Each named turn below is shown by a few rows before and after it. Which turns, in which order, take the first row of each later pair to the second? The first pair is answered.
Nos (before -> after):
[-17  31  15 -41 -63 -10  20 -31  -4  -9] -> [  4  55   2  36 -13 -41   8 -32 -15   2]
[-21  48  -3  22   2  23  -4 -53  -2 -10] -> [-13  13  29  25 -16  38 -41 -45   1   3]
[ -8  31 -26   3   5  20   0  -7   2 -28] -> [ 12   6  -1  28   0  23 -34  -3  -1 -12]
[ 14  -5   5  12   8  12 -11 -13 -11  -9] -> [  7  -7   3 -11  -6  21   0 -15  -4 -19]
Linut (before -> after):
[ 36   8  26   7   4 -34 -28  12  -9  20] -> [36 18 29 33 -2 26  1  6 10 11]
[  2  -6  -4  10 -27  36 -58 -44 -30 -17] -> [-11 -29  22 -51 -36  55  -9   1  11  -5]
[  9 -24 -38 -17  31  61   9   6  13 -34] -> [  8 -36 -43 -49  40  -2 -23   9 -15 -24]
[-41  43 -10  -3 -24   2 -10 -59 -34 -31] -> [-51  20   8 -48 -34  13  29 -19   5 -20]
tel (before -> after):
[-19 -18   6 -37 -17 -18  -3  46  22  33] -> [ -7 -23   4 -24  -9 -18  -9  52  23  39]
[-14  10 -43 -13  17   3  -5  10  -1 -21] -> [-11   6 -41   9  20  12 -13  16   7 -18]
[-24  -4  -7  23  11  19  -5   9  27  -2] -> [-40   9  -2   8  -1  24   6  -3  31  -1]
Pedab (before -> after):
[ 16 -31  33  29 -31  27 -24  -8   1   5] -> [ 19 -41  18   5 -30   4 -33 -13 -16   8]
[ 10  -7 -41   7   8 -29 -15  12 -16  13] -> [ 13  12 -39  26  11 -17   1   5  -6  16]
[  2 -60  10 -38 -17   9 -16  30   0 -13] -> [-14 -17 -22 -34 -19 -19 -24 -27 -37 -26]
bamu (before -> after):
[ -1   6 -13  48  34 -12  15   4   0   1] -> [  3 -41 -15  15  31  -7  -9  33   0  -1]
[ -9  13  -2  18  21 -11   3   2  -6 -21] -> [ -3  -7   0   8  25 -14  -5  21   0 -14]
[ -8 -15  27  -6 -22  18   1  -5   4  18] -> [ -9   0  24   7 -24  13   5 -16   6  18]
Pairs:
Each pair is 2 to 3 turns apart.
[-18 -16  41 -38 -56   4 -16 -20  -9  23] -> [-29  54 -19 -20  -9 -12  49 -33  -2   1]
Nos, Linut
[-26 -14 -26 -47   1 -33 -23  -1 -37 -28] -> [-18  30 -22  31   7 -13 -27 -43 -45 -25]
Nos, Nos, Pedab
[ -2 -14 -12   2 -10  59  26  25  34  -5] -> [  1 -48 -15 -21  -3  30  -9  44  15  -5]
Pedab, tel
[33 -2 31 89 50 22 75 46 49 32] -> [  23   -5   -4   -2   55 -127    1   31  -30   45]
Linut, Pedab
[ 14  -8   9  16  34 -71  -8  39 -16  37] -> [-17  21 -14 -39 -18 -62  -1 -21 -43  16]
Nos, Pedab
[-12 -11   9   1  11  16  43  67  40 -16] -> [ -3 -27  27  22   7  22  23  77  33  -4]
Nos, Nos
[  8 -38  41  31 -45  49 -24   0  -6  -8] -> [  9  26 -15  84   9  13   4 -10  -9 -16]
Nos, Nos
[-35  63 -71 -15  19 -31  -5 -48 -62 -37] -> [-10 -48  62 -33 -60  80 -27  15   0  -7]
Linut, Nos, Nos
[ -5  35   1  11   9  51  45 -10  30 -21] -> [ 17 -41  34   4  12  20 -29  45  23   0]
Nos, Pedab
[ 14  16 -36  17  45 -48 -19  14  -6  17] -> [ -7   0 -22 -37 -32  62   9 -14  15 -15]
Nos, Linut, Nos
[ 22 -55 -20  -1 -25  31 -85 -27 -31 -46] -> [ 20  -2 -66  41  27   4 -58 -35 -35 -54]
Nos, Nos
[  5 -19  74  30 -31  33  21  27  33  30] -> [  2 -57  59 -13 -28 -17 -28  47   5  29]
Pedab, tel
[ -3  37 -42  -8  17 -48 -20 -57 -31  11] -> [  0 -16  32  10 -34  74   7 -28  25  12]
Nos, Linut
[ 35 -26  -5  21  17  37  -7  14  44  -6] -> [ 35 -35 -20  10  14  11 -38   4  14  -5]
Linut, Linut, Pedab
[ -5  10 -63 -42  29  -6   0  15 -13 -28] -> [  7 -43  -1 -40 -13  33 -48  18 -15 -12]
Nos, Pedab, Nos
[ 11 -48  36   2 -47  38 -52 -17 -14  -4] -> [ 23  22 -22  73  20  -6 -33 -32 -25 -13]
Nos, Nos
[ 23 -54  72  25  -2 -26  -9  33  10 -10] -> [  0 -24  46 -21 -43 -29 -27 -46 -32 -26]
Pedab, Pedab, Nos
[  9 -38  34   6  -1 -28 -25  24   7  37] -> [-26  11   2 -33   1  -3  56  20  31  11]
Linut, Linut, Nos
[ 10   6 -23  62  51 -10  -9  34   6   7] -> [ 13 -15 -11  52  49  23  -3  54  24  -3]
Pedab, Linut
[  9  -3  69  33 -17 -36 -18  -9 -12  45] -> [ -7  20  27 -17 -16 -68 -15 -39 -32  22]
Linut, Nos, Linut
